In the rows, 128 means zero.
A single turn carries every row of the set below to another of its rows. Some are shown first; where does it send the rows asked next?
Zomol: 122  169  108  135  158  154  136  106  151  116  104  103  132  124  130  130  120  119
dif: 110  143  105  133  161  139  136  113  110  140  122  129  145  118  153  124  167  110
pavol: 123  135  135  154  137  162  132  92  105  150  138  114  119  111  129  122  131  138
Gudim: 112  139  106  141  154  137  144  115  117  142  123  130  146  121  152  132  169  109
nabi: 116  125  110  135  157  155  138  109  128  136  131  66  137  98  135  136  139  131
Pif: 145  118  91  134  164  127  151  108  126  115  138  88  141  116  143  116  122  134
zut: 137  134  102  123  171  173  135  110  100  143  134  118  127  116  125  127  144  101
Bag: 131  171  115  136  156  174  125  111  106  153  118  110  126  138  146  132  136  127
lefik: 135  112  104  127  139  141  143  139  120  126  154  93  145  123  153  125  126  130
lubo: 140  130  108  131  175  172  139  111  96  144  133  117  124  111  129  122  139  109
Lif: 128  152  131  148  130  136  132  103  96  132  128  129  144  137  131  145  128  114
mez: 151  128  97  149  151  135  141  133  139  139  123  110  121  133  131  111  142  107
vadu: 140  117  107  135  132  133  146  138  120  130  153  100  145  132  149  118  123  139
mak: 125  142  132  133  135  164  146  124  95  139  133  104  123  124  171  127  146  129
Tegi: 123  131  134  153  140  162  138  95  111  150  148  113  110  109  130  127  134  133
sanev: 149  131  98  124  152  165  135  121  129  113  105  119  159  130  133  128  140  126
Magon: 131  120  136  139  140  140  127  119  136  118  132  109  122  115  152  146  113  108
gak: 119  152  111  106  139  156  138  123  134  135  137  107  127  108  108  126  127  133
vumel: 127  145  93  130  160  134  128  102  138  98  121  96  149  111  141  141  125  130
Sazu: 119  166  113  139  164  164  124  104  101  144  120  114  128  137  162  141  125  121
melik: 146  130  120  128  134  126  142  116  134  112  127  86  154  114  137  132  130  142
Suzag: 126  147  120  145  161  115  159  108  131  131  132  116  149  135  143  119  130  147
Madi: 127  139  112  143  143  160  155  120  91  146  128  110  125  134  171  116  145  130
Tela: 119  163  103  143  163  153  135  98  144  116  113  97  122  124  131  126  110  119
Zafu: 99  142  81  140  144  128  146  110  117  131  126  118  140  127  134  134  107  118
zop: 149  148  96  141  153  144  134  100  141  115  124  98  136  120  118  120  119  149
Kinob: 128  153  134  152  131  134  131  111  93  131  122  125  148  129  138  145  136  114
rilig: 135  144  110  148  149  142  120  99  106  95  147  96  124  129  133  125  113  123

Magon goes to -> gak
vadu goes to -> Tela
Lif goes to -> Tegi
Where do these go?
sanev goes to -> Suzag
pavol goes to -> lubo
mak goes to -> Bag
Pif goes to -> vumel

A single turn carries every row of the set below to another of its rows. Some are shown first; where does it send the rows asked next?
dop: 138  146  143  123  117  146  138  119  151  144  131  131  134  134  149  120  122  107  140  109  137  136  130  116  129
Siti: 117  146  131  135  113  116  125  144  149  104  128  143  148  110  132  124  124  135  165  112  131  123  138  167  151
namoz: 123  143  131  130  120  120  137  147  150  103  128  148  148  114  132  126  126  125  163  110  126  126  133  173  157
Nibi: 111  143  93  101  130  152  137  140  110  121  142  139  142  115  119  148  101  121  135  135  139  130  119  127  109
rogub: 111  143  94  98  130  151  138  141  109  119  143  141  141  115  118  147  103  120  135  135  138  130  120  125  111
zer: 112  143  93  99  130  152  138  141  110  120  143  140  141  116  118  148  102  119  135  135  139  130  119  127  110
fisil: 122  128  121  93  117  159  125  117  137  139  123  123  121  151  128  109  110  146  117  124  125  127  134  143  110
fura: 136  147  143  124  115  145  136  118  151  144  131  130  133  133  148  119  121  109  141  109  137  135  131  114  128
Siko: 111  143  94  99  130  150  136  140  109  119  143  140  141  115  118  147  102  121  136  135  138  129  120  124  111
rilon: 119  144  129  135  116  119  132  146  151  105  128  145  149  112  134  125  124  130  163  111  130  125  134  174  152
los: 110  143  93  101  129  151  135  140  110  121  143  139  141  114  119  147  102  122  136  135  140  129  120  126  109
Fel: 110  143  95  100  129  151  135  140  109  120  143  140  141  114  118  147  102  122  136  135  139  129  121  124  110
dafov: 117  146  135  130  113  115  125  143  147  100  130  146  145  109  128  124  125  136  167  111  128  123  139  159  155
buv: 113  128  79  105  91  139  133  131  136  120  130  143  133  123  117  117  95  146  133  126  117  113  120  156  119
kunef: 136  147  143  124  116  145  136  118  151  145  131  129  134  134  150  119  121  109  140  109  138  135  130  116  128
mugi: 109  141  135  129  143  125  141  126  155  106  145  130  147  114  128  122  124  129  163  124  134  135  134  177  144
Mer: 122  128  124  88  116  157  123  116  134  137  124  125  119  150  124  108  112  148  120  123  124  126  135  135  113
sinuf: 128  125  125  81  122  160  134  119  134  134  124  131  118  154  122  109  115  137  119  122  119  128  132  137  119
Solu: 107  141  144  120  140  121  134  123  149  99  148  135  141  112  119  122  127  134  169  124  130  134  139  156  151
geb: 137  147  144  122  116  146  137  119  151  144  131  131  133  134  148  119  122  107  141  109  137  135  130  114  130
Zul: 112  139  138  122  145  126  146  127  153  102  146  135  145  116  124  123  126  124  165  123  130  137  134  173  150
sed: 120  143  137  124  116  116  130  144  146  98  130  150  144  111  126  125  128  130  167  111  125  124  137  158  160
zepin: 123  142  134  125  119  119  136  146  148  99  129  151  145  113  128  125  128  125  165  110  124  125  134  165  161
Pul: 111  139  142  117  144  124  142  125  151  99  147  137  142  114  119  122  128  127  167  123  128  136  136  163  154
nol: 126  127  119  92  121  161  133  119  138  140  122  125  122  154  128  110  111  141  116  123  124  128  130  149  111
kur: 123  123  82  91  99  143  148  135  135  115  132  152  130  128  112  118  101  131  133  124  110  116  116  156  130
mafof: 104  143  137  132  139  122  132  123  153  106  145  127  147  112  127  122  123  137  166  125  136  134  138  170  142
Dosi: 137  147  143  123  116  146  137  119  151  145  131  130  134  134  150  120  122  107  140  109  137  135  129  117  128
Kave: 115  126  88  90  90  136  132  129  130  111  134  151  126  123  106  116  100  145  139  126  110  113  124  137  131
Rigo: 121  123  87  85  96  140  143  132  131  110  133  155  127  126  106  118  102  135  136  124  107  115  119  143  134
vabog: 119  125  77  100  96  142  143  134  137  119  130  147  134  127  117  118  97  137  131  125  114  115  116  163  123
gur: 104  143  141  127  137  120  129  122  151  102  147  130  143  110  123  121  124  139  169  125  134  133  140  160  146
kesuz: 112  128  85  100  88  136  127  129  132  116  132  145  129  121  111  116  97  150  137  127  115  112  124  143  123
bani: 125  126  126  82  119  158  127  116  133  133  125  129  117  152  121  109  114  143  120  123  121  127  134  132  118
Nik: 129  125  121  85  123  162  137  120  137  137  123  129  120  155  125  110  114  136  116  122  121  128  130  146  116
Dirop: 137  146  144  122  115  145  136  118  150  143  131  130  133  134  148  119  122  109  141  109  137  135  130  114  129

rogub goes to -> Siko
sed goes to -> dafov
Where do these go?
kesuz goes to -> buv
Pul goes to -> Solu
Nik goes to -> sinuf

A single turn carries every row of the set below to another of its rows. Some are shown first; where does it send the rows asked next?
kozuz: 170  134  119  132  112  103  134  99  144  111  138  134  145  136  144  131  149  106  116  108  126  137  90  91  134  132  142  113  125  127
mip: 129  147  95  129  112  154  130  104  126  135  127  105  126  137  157  115  88  116  115  112  118  109  143  81  152  122  145  117  130  161
tif: 129  142  98  133  114  146  131  103  124  137  132  102  131  131  158  117  88  112  109  117  118  107  140  73  155  128  146  118  119  151
nuto: 159  129  134  137  107  110  138  106  139  109  124  122  154  127  135  134  144  98  104  103  134  129  88  111  121  139  138  112  117  126
kip: 162  130  90  111  115  131  147  111  139  116  115  136  134  158  139  125  131  111  124  109  123  137  103  139  123  126  137  121  163  141
dake: 120  141  109  134  109  158  135  111  121  134  115  96  135  128  150  117  84  109  103  110  123  102  140  95  144  130  140  116  119  156
zufut: 128  143  102  133  116  146  123  102  131  135  133  98  124  142  162  107  87  119  111  114  113  106  142  86  147  127  135  130  117  140
tigob: 121  143  102  131  112  157  123  104  126  132  133  101  130  141  153  119  89  114  108  121  120  104  140  76  152  127  144  123  122  144
kavug: 168  119  100  124  116  102  143  106  132  118  137  127  147  140  152  135  132  100  105  124  120  132  94  107  133  139  148  123  135  107
bim: 126  147  100  132  115  153  124  104  132  134  129  100  122  144  159  105  87  122  115  112  114  105  145  92  146  123  132  129  123  147
lupet: 170  143  108  122  113  115  132  100  149  110  133  144  134  147  140  127  150  114  130  102  125  142  96  101  132  121  139  111  143  146
mepum: 158  146  122  120  120  135  138  111  147  118  116  144  136  166  142  126  148  125  129  105  135  134  104  126  118  124  139  114  152  150
toli: 160  154  111  119  109  136  132  116  143  112  116  144  144  151  137  130  142  121  125  112  130  138  99  122  117  117  143  109  164  150
Kibu: 161  141  118  121  109  131  137  107  149  109  114  139  137  146  130  125  147  110  128  93  131  139  96  126  120  122  132  109  146  155
rugu: 154  139  134  136  104  121  137  119  132  114  118  123  165  126  138  138  139  104  97  119  137  125  89  120  112  138  145  111  132  120
nuzil: 121  142  110  135  112  153  126  107  128  133  123  93  128  137  155  108  85  115  107  110  118  101  141  100  140  129  130  129  115  143
ret: 157  115  114  129  113  115  151  115  129  118  118  117  155  133  141  134  127  95  95  117  128  125  92  132  119  145  140  123  130  111
Rol: 118  140  109  133  110  159  126  105  124  131  128  97  134  137  151  119  86  110  102  120  123  101  139  80  149  130  142  124  120  142
fidi: 171  128  85  115  119  112  142  103  139  117  136  139  134  155  151  128  135  110  122  119  117  139  100  113  134  128  145  121  155  126
gil: 169  151  105  124  112  116  128  107  141  114  137  146  145  147  148  133  147  120  123  123  124  140  96  96  129  122  151  110  154  133
bif: 117  145  105  128  111  168  126  107  126  132  122  100  130  143  147  117  86  115  110  115  123  103  141  90  146  125  140  123  129  153
Dadaf: 123  147  100  129  111  163  135  108  124  135  117  102  128  135  150  114  86  114  112  109  121  106  143  94  146  123  141  116  129  165
rul: 120  145  100  127  112  164  123  105  128  131  130  104  128  145  151  117  87  116  112  117  121  105  142  82  150  124  142  124  129  151
kizuv: 167  143  115  124  122  115  134  103  146  120  137  148  136  165  153  130  151  126  126  116  129  137  102  98  131  126  147  116  144  134
pog: 152  131  145  138  116  118  142  115  135  119  119  125  158  142  143  136  143  108  99  114  141  122  94  119  115  145  142  116  121  118
Ser: 154  133  133  130  105  129  140  112  144  108  108  126  149  132  126  129  142  102  112  94  136  130  90  132  113  133  131  111  130  143
Balop: 125  140  106  136  110  148  134  108  121  136  126  96  136  126  155  119  85  108  100  116  122  103  139  81  149  133  144  118  113  147
nek: 165  143  121  135  110  107  130  110  135  114  137  132  159  132  150  139  144  110  104  127  129  133  90  94  126  134  153  111  135  115
Nada: 116  142  109  132  109  165  126  108  124  132  122  96  135  138  147  118  86  111  103  117  124  101  138  89  144  129  140  123  122  147
vono: 122  146  106  131  114  157  126  107  131  134  121  98  124  142  156  106  85  119  112  109  116  103  144  102  141  125  130  129  122  149
fabeb: 150  147  129  127  105  140  138  122  137  112  104  129  157  137  130  134  139  111  110  110  137  129  94  137  107  128  140  108  150  141
boku: 124  141  110  137  114  147  126  105  128  134  129  94  128  136  161  109  86  116  105  114  116  101  141  90  144  132  133  131  113  137
doduk: 153  123  109  120  112  133  151  118  133  117  105  124  146  144  133  129  128  100  107  107  129  127  97  151  112  135  134  120  148  132
pagud: 148  137  139  129  115  137  143  119  140  119  105  132  150  153  134  130  142  115  110  104  143  125  99  139  108  135  135  115  137  140
zufam: 165  134  131  134  120  104  136  106  139  121  139  135  150  150  154  135  148  115  107  121  133  129  97  94  129  140  149  118  124  116

pog goes to -> kizuv
nuzil goes to -> zufut
Where do these go?
doduk goes to -> kavug
dake goes to -> tif
toli goes to -> rugu
bif goes to -> Rol
nuto goes to -> lupet

A single turn carries every row of the set below to another of its rows. Some are shown first; where does it send the rows asked next?
nuv: 100  133  131  131  111  137  112  113  142  121  116  131  133  115  112  102  97  143  112  118  77  141  152  109  104  138  124  145  132
Volu: 156  118  139  138  124  131  124  104  109  117  129  153  110  128  137  98  132  140  138  133  131  122  115  115  103  120  116  94  127
Dezib: 146  91  128  156  120  106  123  114  144  118  125  138  115  113  136  120  131  150  139  131  123  110  123  127  111  112  114  101  146
pibi: 93  122  117  126  120  118  111  124  136  105  116  139  127  122  127  121  108  136  139  124  94  148  153  114  118  119  117  160  139
Bunet: 122  109  159  144  117  147  130  109  121  99  119  128  120  125  160  107  115  156  130  132  137  128  106  123  114  124  140  103  138
bigod: 143  117  128  149  152  124  136  121  153  117  102  119  145  132  152  113  121  139  147  112  99  130  132  119  86  125  101  109  154
Litat: 154  117  141  140  131  156  115  121  136  124  117  130  116  131  131  111  107  122  141  130  114  112  112  143  99  139  131  95  137
vezi: 119  102  151  150  126  113  134  97  143  98  121  119  109  124  167  122  115  161  130  133  128  127  124  124  98  126  118  107  151
Vip: 153  106  137  141  141  111  123  108  128  123  115  132  119  137  127  108  113  142  151  131  116  128  131  114  82  145  110  91  143
nimab: 101  139  123  118  103  133  121  125  141  110  139  141  122  118  141  113  100  140  116  133  94  137  135  95  125  119  105  151  134
vabat: 91  150  149  118  103  140  130  112  143  112  123  129  129  105  116  109  119  134  113  125  75  129  135  106  99  125  110  129  130
Vupeg: 128  101  157  138  137  120  134  92  157  113  111  127  119  125  157  108  113  149  145  122  104  138  137  150  96  134  109  104  137
rovel: 95  135  135  122  112  128  120  131  130  100  116  134  124  119  124  133  111  143  142  133  91  146  145  103  111  119  119  159  136
Nilu: 130  109  122  160  133  117  129  118  138  107  112  124  139  127  152  113  145  158  125  117  122  120  122  102  96  103  114  109  152
sinal: 99  126  119  127  113  121  109  118  142  113  123  136  121  124  127  118  101  147  124  126  88  144  155  106  115  125  114  161  132
Faf: 92  150  137  123  107  146  127  113  138  113  129  128  133  104  124  97  105  121  102  120  86  126  126  104  109  129  114  125  141
seb: 147  102  130  146  127  108  120  111  119  114  124  147  116  132  135  111  130  153  144  137  133  130  125  106  92  125  114  94  142
dema: 91  143  142  129  114  134  117  114  135  106  110  120  122  118  111  124  111  140  121  126  80  137  149  109  90  132  125  147  136
dagug: 156  96  133  152  133  123  123  125  149  125  111  136  127  118  129  119  108  137  155  127  108  127  131  140  96  135  119  98  151
pobof: 95  138  123  115  106  127  128  122  141  105  138  144  125  109  144  112  112  127  123  128  97  134  130  102  129  109  98  143  139
koto: 91  134  130  134  120  136  109  113  133  113  107  123  134  117  108  107  102  130  118  115  84  139  149  116  98  139  133  142  141
zekuf: 161  123  146  132  138  134  127  100  118  127  121  137  113  132  129  95  115  130  146  126  114  120  121  123  93  140  112  91  128
geka: 144  111  136  144  117  138  115  110  131  118  131  132  103  126  138  112  129  135  125  134  129  95  105  128  114  116  126  98  134
sekit: 96  141  142  111  101  135  134  129  140  106  129  142  131  107  130  118  118  137  133  132  86  139  131  100  121  111  102  140  129
bopur: 135  127  130  147  132  153  120  113  119  109  113  130  129  138  151  101  148  143  121  115  123  112  111  117  108  100  129  115  127
Zuted: 100  145  134  122  101  148  124  120  141  118  132  136  134  109  125  98  96  136  104  124  83  135  132  97  113  132  115  134  134
sanub: 149  134  136  135  152  160  126  117  134  119  104  125  133  143  151  100  124  124  142  110  100  123  121  134  97  122  116  114  129
levo: 130  107  165  132  129  153  129  103  134  114  109  136  129  126  150  93  112  144  146  120  113  139  119  150  112  131  131  100  122

pobof goes to -> Faf
Litat goes to -> dagug
Where do these go?
Bunet goes to -> levo
Zuted goes to -> nuv
zekuf goes to -> Vip
rovel goes to -> sekit
sanub goes to -> bigod

